In the rows, zero is written as 128.
One turn moves each row of this set onto another row. After a few examples, where does it send each row asked below?
K839: [120 126 106 137 107 150 121 137 117 141  88 131 133 147 119  90 155 115
 110  99 155  89 146 122 127 127 126 141 107  81  93]
K749: [109  84 129 127 103 118 113  85 122 128 153 126 163 167 131 148  76 122
 133 131 157 134  95 126 139 126 147 149 127 105 114]
K62: [102 107 158  91  83 124 125 151 101 121 107 129 134 111 111 122 128 137
 126 126 143 149  94 117 148 172 114 147  90 160 152]
K64: [120 129 120 103  95 133 117 145  87 128  90 142 124 137 109  96 159 113
 135 109 131  83 171 130 110 111 138 137 112  97 131]
K773: [121 163 137 133 127 116  99 151 154 131 134 173 139 139 147 124 138 120
 158  91 133 113 131 120  96 113 119 113 155 109  83]
K363: [125 133 124  88 125 145 186 124 114 160 134 112 119 133 122 100 121 122
 135 105 100 161 149 139 126 141 162 122 156 166 140]
K750: [ 98 117 159  81 128 156 139 157  99 124  92 145 151 134 104 137 116 118
 137 137 148 126 109 141 121 169 114 116 111 171 143]
K178: [113 145 135 110 126 102 128 126 151  95 125 124 123 133 148 103  80 153
 108 172 134 166 150 131 130  97 106 109  84 120 134]
K534: [101 109 133 119  93  83 104 126 150 114 143 126 116 141 115 123 119 136
  96 158 147 169 161 126 130 104  82 130  89 115 141]
K677: [ 99 117 155  71 115 144 133 142  95 110 121 147 149 104  80 137 118 127
 138 130 152 140 120 141 112 151 144 117 119 170 148]
K229: [118 155 137 121 133 109 104 135 121 151 138 152 143 124 142 114 146 116
 170  95 113  80 145 140 103 118 150 113 166 129 110]
K357: [143 106 165 101 125 101 127 125 137 101  82 101 118 125 113 148 132  94
 142 104 119 162 123 123 145 120 111 141 144  96  87]
K119: [140 124 119  94 109 157 173 135 128 173 127 126 119 123 129 106 133 115
 151 127  92 177 130 137 111 136 148 145 154 167 112]
K864: [139 144 135 140 127 117  79 126 144 129 144 150 136 124 120 130 137 112
 151  92 125 107 122  99  87 101 123 111 169 119 103]
K41: [121 133 133 113 139 130 143 126 139 119 155 159 124 167 108 179 108 114
 122 100 126 154 155 111 167 135  90 151 116 162 128]
K148: [122 144 146 127 111 117  98 109 127 127 139 134 115 143 135  83 106 156
 124 175 135 125 147 147 129 104  83 123  80  95 132]
K905: [119 133 143  86 116 143 127 130  95 124 107 135 141 115 100 117 138 146
 157 170 146 145 133 154 117 159 122 132 101 167 176]
K508: [114  90  94 124  78 129 125 144 102 133  85 137 126 148 124 116 156 128
 119 121 154 106 137 108 145 111 104 135 144  96 140]
K333: [107  95 112 143 127 128 131 118 134 109 120 143 113 169 150 133 100 123
 138 133 116 177 121  85 134 132 157 128 142  80 159]
K940: [117 113  93 114 114 144 120 129 127 122  92 108 128 165 139 103 160 124
 108 101 162  80 159 121 115 114 129 128 116  94 124]
K40: [132 148 129 169 149 127 104  84 150 141 140 149 106 123 151 128 135 143
 120 152 100 124 129 171 113 139 144 107  95 101 122]
K139: [153 124 107 170 146 115 132  83 146 133 164 137 116 107 117 122 111 124
 103 141 120 139 107 162 135 160 140 114  89 125 127]
K422: [128  86 123 121 148 113 103 170 135 106 128  92 114 142 143 123 140 132
 149  81 137 141 109 151 159 155 128 159 132 125 109]
K877: [112 115 126 185 157  96 118  96 165 164 150 110 113 128 133 151 127 120
 104 123 121 144 136 147 139 143 145 101 104 132 131]
K441: [143 135 121 105 112 113 115 109 161 118 132 102 124 135 139 107  94 150
 125 193 129 160 141 132 127 104  87 115 100 110 138]
K556: [132 136 151 104 106 114 179 116 146 165 116 114 111 125 163 142 130 121
 149 103  99 172 114 130 136 151 156 126 133 165 123]
K979: [ 95 109 106 124 146 153 135 116 149 143 124 125 143 103 115 152 140 128
 130 139 144 163 161  97 184 126 140 160 115 150 111]
K909: [124 124 128 154 113 113 106 136 136 155 121 149 139 144 150 173 125 126
 151  87 122 108 111 127 117  93 141 109 175 139 107]
K299: [145 161 143 108 126 140 154 102 112 165 121 115 130 137 128 121 121 134
 144 135  79 158 142 162 111 142 148 132 137 181 146]
K743: [154 126 108 165 152 135 101 100 153 126 142 117 118 129 126 147 107 137
 104 152 104 131 104 162 121 160 134 106  87 126 144]

K178 turns into K864
K148 turns into K229
K749 turns into K422
Where do these go?
K877 turns into K508
K773 turns into K677

One turn moves each row of this set onto another row. After a few examples, where does it send each row asked below?
K185: [112 180 167 103 164 141  98 133 127 125 102 117 135 153 131 130  97  72
 147  56 148 115  89 135 147 111]
K846: [147 141 175  87 117 190 138 184 131 160 169  74 128 125 156 106 128 153
 181  50 138 131 127  98 182 116]
K312: [100 177 174  98 149 143 114 149 139 118 101 128 140 139 121 121 112  81
 142  52 157 123  87 128 137 116]
K990: [167 155 128  74 147 171 127 122  86 146 184  45 116 126 150 154 102 113
 141 105 133 106 167 110 166 117]
K744: [166 163 169  80 120 182 122 137  95 168 191  49 137  89 142 126 109 112
 151 123 112 120 149 108 186  94]
K247: [103 192 169 101 160 140 109 128 135 125  98 119 145 152 123 129 107  73
 132  67 157 115  95 127 141 102]
K207: [103 165 175  96 158 145 105 137 120 128 101 123 134 158 140 131 104  85
 141  78 150  96  77 137 146 114]
K712: [152 113 174  73 125 187 148 167  82 174 161  57 155  96 137 124 129 138
 158  69 151 125 161  95 158 102]
K647: [121 185 166  85 112 181 161 144 147 152 172  75 150 129 125 113 163 124
 122 106 154 123 159  73 158  77]
K241: [147 151 173  84 130 201 122 192  91 147 175  34 140 102 155 137 105 124
 176  74 136 148 143 102 170  99]
K645: [102 183 179 104 153 147 109 135 119 116  97 119 140 143 120 120 116  62
 135  69 152 106  95 129 130 104]
K421: [106 183 175  99 156 143 108 144 136 128  93 120 146 148 128 125 102  86
 143  50 160 120  86 128 144 110]
K822: [103 183 171 109 150 144 120 117 130 120 106 126 142 147 119 120 114  73
 124  77 149 114  87 127 146 106]
K875: [152 157 167  71 122 172 154 181 114 162 181  65 153 123 140 110 123 152
 185  45 150 139 149  93 159 111]
K569: [155 157 140 101 144 179 116 126 111 141 202  66 102 144 150 129 133  90
 161  99 110 109 157 106 180  97]
K524: [159 143 158  63 124 179 144 172 103 162 157  53 139 111 155 135  99 168
 159  63 157 125 141 103 167 134]
K557: [103 177 187 101 147 149 111 149 121 120  91 121 143 139 123 116 113  76
 143  56 156 111  87 129 132 111]
K105: [ 97 173 175  96 156 144 111 132 124 127 100 124 139 157 134 132 111  82
 130  87 154  95  81 132 142 108]
K817: [161 116 154  80 142 183 132 139  68 165 181  51 136 107 138 137 127 104
 154  91 131 114 175 105 161  96]
K281: [136 190 153  73 126 164 166 139 120 153 189  63 161 130 118 120 149 117
 140  96 154 128 179  79 143  79]
K900: [143 173 155  88 140 193 120 154  86 137 190  29 135 110 143 148 120  87
 149 114 128 136 167  97 161  78]
K874: [166 162 137  84 148 165 129 137  92 148 209  57 124 140 142 129 119 100
 179  78 120 121 170 108 164 103]
K576: [149 175 180  73 106 182 143 143 111 173 177  53 157  83 130 119 123 127
 133 127 133 125 149  92 176  85]
K475: [142 136 164  73 127 182 155 140  87 167 166  56 161 100 123 131 146 115
 128 103 154 118 181  85 148  81]
K166: [114 168 169 112 156 145 107 124 121 121 110 125 130 149 130 121 101  75
 144  61 138 113  78 138 155 119]
K74: [109 172 166 102 157 144 103 140 129 115 110 126 127 143 126 126 106  68
 148  53 146 118  88 135 141 119]
K88: [161 126 173  68 143 167 127 188 104 175 177  49 142  95 152 125 109 147
 169  90 158 132 131 108 170 105]
K612: [ 97 168 181  94 152 146 113 143 126 131  96 125 142 154 136 128 109  94
 137  76 157  99  76 132 143 112]
K326: [161 156 185  74 108 186 133 162 104 176 177  53 149  82 144 116 107 140
 159 101 126 129 135 104 185 103]
K769: [126 179 178  78 118 198 146 180 109 147 166  37 164  97 135 134 130 122
 139 101 157 148 158  80 154  76]
K388: [110 172 179 105 156 149 101 141 112 117 100 119 132 144 127 120 107  64
 150  58 145 106  88 136 136 113]
K565: [100 184 165 101 154 141 111 133 135 115 109 127 135 143 117 127 116  65
 133  66 151 117  96 128 135 108]
K969: [106 172 181 106 145 148 121 138 133 125  98 128 146 142 125 113 107  93
 138  55 153 120  75 129 150 116]
K505: [141 158 170  66 136 161 148 163 120 173 174  50 162  95 129 128 137 133
 127 128 174 128 152  88 151  75]
K737: [138 179 150  61 121 172 164 138 117 155 158  53 157 114 128 141 129 142
 110 111 170 118 168  82 148 100]
K279: [164 141 148  76 159 159 116 144  94 163 197  42 128 108 145 142 118 102
 147 130 142 116 156 111 165  85]

K185 turns into K247
K769 turns into K241
Where do these go?
K712 turns into K817
K990 turns into K737
K505 turns into K88
K647 turns into K846
K105 turns into K612
K281 turns into K875
K969 turns into K166
K557 turns into K388
K312 turns into K74
K576 turns into K326

One turn moves each row of this set onto another row. After a few examples, where does it send each row asked below?
K104: [123 120  99 136 141 102 124 143 138 125 115 144  93 106 107 106 131 176
 160]
K372: [186 163  84 130 116 156 127 112 123 164 114 140 109 131 106 119 158 134
  89]
K711: [ 89 101 118 115 153 163 102 130 135 122 121 151 137 105  92  99 101 181
 123]
K48: [114 125 109 140 138 108 141 122 159 130 116 122  79  98 121  83 139 176
 117]
K520: [191 163  81 127 119 156 118 123 109 159 114 146 115 133 102 128 155 137
 106]
K72: [185 139 118 126 127 137 126  94 119 141 163 123 144 121 116 115 158 130
  57]
K158: [188 170  89 125 117 164 125 108 115 154 120 130 110 127 114 111 160 142
  73]
K736: [ 86 110 126 114 153 169 110 117 143 120 123 134 130 100 106  82 104 184
  90]
K128: [ 85 101 122 117 152 162 113 122 148 130 120 144 130 102  97  91 103 178
 110]
K155: [187 127 106 131 127 124 118 112 117 156 154 149 151 129  97 139 153 118
 107]
K552: [197 169  83 121 119 164 109 124  96 144 121 140 120 130 105 127 153 145
 101]
K696: [140 133  99 126 146 122 105 153 101  88 128 132 105 103 115 105 127 193
 159]
K789: [197 136 108 123 132 136 105 117  92 131 163 142 158 126 102 138 151 130
 102]
K636: [ 95 108 120 111 156 171  96 132 121 107 127 144 140 103 100  95  98 189
 118]
K733: [ 93 107 138 137 128 161 109 125 109 146 166 141 131  76 155  96 186 174
 101]
K269: [102 104 130 134 132 160  95 143  91 138 165 154 141  79 147 111 180 176
 133]
K218: [ 92  99 133 141 126 152 114 128 118 159 158 152 130  79 147 101 186 167
 117]
K621: [180 129 113 133 126 126 132  97 133 162 154 138 141 125 106 125 157 119
  77]
K840: [196 175  86 121 118 168 113 117  98 139 123 132 116 127 113 115 158 148
  81]
K401: [ 94 112 124 109 155 175 101 123 126 106 129 132 136 100 105  85 101 192
  97]
K347: [124 141 116 128 141 127 132 118 137 100 129 104  84  94 136  71 139 194
  90]
K709: [194 146 115 119 131 144 109 105  93 124 168 126 155 121 115 124 154 135
  71]
K637: [102 109 134 132 131 165  99 134  93 133 167 143 139  79 155 100 183 180
 112]
K812: [140 146 111 121 147 134 109 138 101  73 137 109  99  96 133  83 132 203
 115]
K921: [ 96  97 128 138 129 153 105 139 107 154 158 160 137  82 142 111 180 169
 134]

K401 turns into K711
K158 turns into K552
K104 turns into K347
Where do these go?
K621 turns into K709
K218 turns into K637

One turn moves each row of this set onto another row. After a few examples, where does it send each row asked below?
K150: [128 185 106 126 115 122 158 177 126 136 162 150 156 107 106 128 133 131
  98 136 117 116 135 116 182 134 107 134 143 120 110]
K816: [ 89 187 142 138 149 126 111 103 119 150 106 136 165 161 120 110 126 162
 129 165 169  95 136  92 203 146 176 148 157 150  92]
K258: [138 178 162 149 120  92 128 112 129 173 149  92 138 124 191 138 170 174
 111 169 138  93 141 121 143 168 181 150 167 124  75]
K748: [177 176 141 165 128 117 134 125  77 148 139 163 128 155 149 127 140 112
  67 148 178 100 122 138 136 119 127 156 180 107 141]
K284: [123 165 144 120 146  75 136 126  86 156 136 125 148 153 142 138 154 144
  71 205 159 134 115  87 167 122 144 129 140 186 124]
K907: [142 136 161 132 146 111 162 121 104 159 169 122 182 153 132 131 155 181
 144 174 161 147 101 151 156 138 132 166 169 148 102]
K305: [127 162 135 175 123 101 111 122 107 180 122 147 119 129 125 140 141 132
  99 135 173  98 111  81 127 114 137 140 155  48 127]
K151: [138 136 132 135 142 124 132 117 128 112 151 141 124 154 135 123 151 131
 113 149 170 139 148 169 150 113 152  96 146 108  81]
K643: [128 182 119 138 113 122 145 117 101 161 150 152 102 129 159 147 173 173
 133 109 150  78 149 118 160 145 142 170 118 133 149]
K221: [128 172 110 139 123 131 142 155  76 146 171 120 186 173 118 138 156 155
 109 178 164  88 145 121 148 161 154 152  97 146 141]
K398: [120 172 151 152 148 127 137 141 127 138 170 127 181 156 174 155 171 131
 139 151 167  86 151 107 112 181 129 112 127 138 115]
K211: [139 179 146 184 131 143 103 114  87 117 116 104 142 149 127 149 136 126
  91 148 114 103 158  80 163 130 107 135 161 148  76]
K642: [114 132 131 163 141  71  97 179 109 193 140 137 134 143 160 153 125 171
 124 161 131  98 155 140 174 118 165 135 162 109 133]
K39: [ 92 152 147 139 126 106 101 103 100 164 125 121 160 129 131 151 171 143
 146 147 195 142 158 137 154 141 107 123 125 114  76]
K97: [144 185 126 161 147 148 127 147 129 132 143 111 175 169 208 169 164 138
  86 156 130 107 127  81 166 136 143 121 134  98 118]
K201: [125 137 131 162 162  78 120 127 112 151  98 152 171 165 149 174 128 126
 120 125 163 136 154 134 121 132 129 151 117 143 100]
K122: [ 92 175 133 154 124 100 141 130  62 198 114 124 119 129 140 152 137 129
 126 171 123 107 122 122 198 151 150 108 192 103 108]
K474: [135 121 143 162 113 116 142 131 109 134 128 100 198 131 165 124 147 184
 135 133 169 141 127  98 166 116 104 125 118 148 112]
K80: [116 152 135 155 178 112 118 121  81 144 145 120 192 158 173 115 149 185
 101 171 143 135 101 120 157 106 174 160 149  84  97]
K490: [160 156 102 169 121 110 172 109 112 180 134 144 126 156 151 149 129 157
 119 120 108  89 138  92 169  99 138 163 176  95 114]
K529: [105 157 157 110 140 100 136 139 106 160 122 117 129 159  89 159 145 166
  90 172 186 124 106 138 186 136 169 158 143 123 127]
K379: [119 145 163 173 121 108 114 146  92 123 121 111 135 148 140 129 187 136
  67 117 144 108 106 100 188 146 120 114 135 105  73]
K352: [138 169  88 143 136 109 155 151  92 157 156  98 171 153 131 149 153  94
 136 206 114  91 142 135 167 145 147 162 155 112 110]
K131: [106 131 121 156 142 113 160 143  90  99 111 111 181 108 136 110 111 120
 156 157 162 115 133  98 155 125 148 131 152 100 110]
K804: [169 194 149 165 135  80 113 118  74 186 119 100 150 134 141 152 133 127
 166 165 128 123 120 123 164 150 138 126 158 132 152]
K289: [152 172 132 174 101 131  83 168  86 138 132 130 141 130 141 124 171 134
 150 117 152 151 123  86 184 140 147 160 138 108 101]
K687: [148 166 115 140 109 128 165 112  72 186 139  99 135 141 132 129 121 179
 124 155 148 109 130 119 154 146 182 162 201 148 107]
K246: [112 144 136 156 106 114 127 110 124 166 129 150 110 116 149  85 163 124
  95 185 125  94  90 100 138 148 133 139 144 121 133]
K209: [130 147 117 158 135 101 150 144 140 146 133 124 161 126 160 110 151 138
  92  92 141  97 116  67 141 112 103 133 175 138  95]
K510: [130 175  72 144 156 137 134 129 103 147 118  97 155 147 180 141 146  96
 110 161 160  92 122  95 130 125 167 165 164  96 139]

K209 turns into K490
K305 turns into K122
K352 turns into K221
Where do these go?
K150 turns into K643
K211 turns into K748
K642 turns into K816

One turn moves each row of this set onto another row. After a few examples, where does it send each row asked below?
K274: [136 106 114 184  95 133 113 147 128  94 145 131 123 159  83 126 119 116
 167]
K106: [130 121 167 158 150 134  84 138 105 148 108 121 112 136 126 119  65  86
 126]
K75: [100 150 162 106 142 148  78 167 125 141 113 150 130 132 138 152  83  90
 148]
K183: [130 111 111 186 101 135 119 136 129  87 143 134 119 168  86 124 114 117
 167]
K448: [121 143  97  83 127 152 108 144 110 115 114 148 155 125 136 137 113  75
 144]
K544: [149 116 111 131 135 132 126 123  85 119 110 110 130 137 127 107  96  68
 111]
K300: [ 64 141 145 127 159 101 137 149 162 131 125 145  91 116 136 109 154  93
 141]
K944: [112 153 131 161 147 128 120 135 141 109 127 155  59 179 114  96 117 122
 151]
K688: [113 145 135 163 149 120 114 136 138 109 122 169  62 176 111 108 123 127
 157]
K310: [ 64 143 146 131 156 111 128 146 171 136 122 134  91 112 141 101 146  97
 142]
K770: [125 147 103  81 127 142 120 143 101 120 105 147 151 129 129 142 119  75
 141]
K57: [136 119 105 178  89 136 123 152 134  92 140 127 120 165  87 125 113 113
 173]
K482: [ 87 102 123 148 104 115 132 160 152 118 148 108 153  98 108 128 150  82
 152]
K143: [130 123 163 159 146 127  89 149 103 140 101 115 108 143 140 114  65  85
 129]
K512: [ 87  99 120 147 101 121 137 156 150 107 148 107 156 108 106 134 144  90
 161]
K873: [ 56 138 148 124 150 102 135 149 160 129 123 138  98 110 137 114 150  97
 149]
K140: [ 88 108 119 148  97 122 130 164 163 119 137 106 153  99 115 130 142  88
 163]
K2: [151 116 101 134 131 131 118 125  87 114 103 115 131 138 138  99  96  69
 123]
K959: [ 99 148 138 164 151 115 117 128 139 108 119 164  60 170 118 104 118 125
 155]
K345: [106 151 158 107 141 143  77 156 122 146 102 158 133 127 128 155  87  94
 155]

K310 turns into K140
K75 turns into K448
Where do these go?
K106 turns into K345
K512 turns into K183
K688 turns into K300

One turn moves each row of this set onto another row. After a few examples, where does it send each row asked below?
K340: [143 120  99 124 111 125 108 127 167 130 111 200 120 101 134 151  90  75
 137  84  90 176]
K405: [104 103 120 142 158  74 143 161  94 125 111 182 101 139 114 122 122 118
 101 101 126 148]
K844: [109  99 124 131  82 126  72 150 152 132 106 149  92 139 107 185 139  69
 141  73  92 155]
K533: [120 111 122 131 151  78 121 177  94 155 118 167 100 116 124  94 137 115
 104  89 123 136]
K393: [121 118 104 149  99 125 109 133 147 122 103 156 105 125  95 156  59  71
 164  62  74 168]
K797: [113 118 119 161 140  78 130 150  81 116 130 175 121 161 100 116 126 132
  97  72 115 143]
K79: [115 101 115 125 107 120 105  96 119 140 125 174 161  95  99 150  93  73
 167  84  95 148]
K24: [101 120 116 144 151  87 120 177  85 123 102 198  81 146 102 119 103 128
 155 112 125 170]
K359: [119  90 171 123  91 116  62 171 119 114 128 152 145 112  91 162 144 112
 171  91 100 127]
K918: [122 122 139 170  79 136 103 149 146 125 140 145 138 107 116 141  99  60
 164  45 136 148]
K994: [107 125 115 142 128 100  96 163  81 163 131 185  97 130 127 101 156 105
 140  87 153 153]
K869: [122 102 162 148  97 122  89 208 155 103 106 139  96 114 104 156  96  93
 179  77 108 146]
K537: [119 144 111 155 136  93 104 182  78 137 120 184  93 139  96  87  96 139
 160  84 105 161]
K562: [119 105 165 148 106 115 109 152 121 102 134 166 171  92  91 143  82 104
 189  86 120 139]
K432: [151 121 158 150  87 123  74 196 158  82 134 177 132 127 115 155 123 124
 148  69 105 154]
K925: [101 131 106 159 118 100  99 140  70 136 138 191 111 168 105 121 151 117
 131  75 139 161]
K16: [149  98 131 161 116 124 117 146 146  81 132 193 149 123 135 149  88  78
 166  55 132 152]
K798: [161  96 111 113 108 122  56 171 150 123 109 174 100 129 130 151 133  93
 149  64  63 147]
K496: [116  96 125  99 105 112  69 138 125 138 101 165 123 109  85 164 111 102
 163 105  51 146]
K77: [129 131 121 152 138  81 114 178  85 138 132 162 114 135 103  84 122 139
 106  69 100 134]

K918 turns into K393
K797 turns into K405
K798 turns into K432
Where do these go?
K79 turns into K496
K24 turns into K994

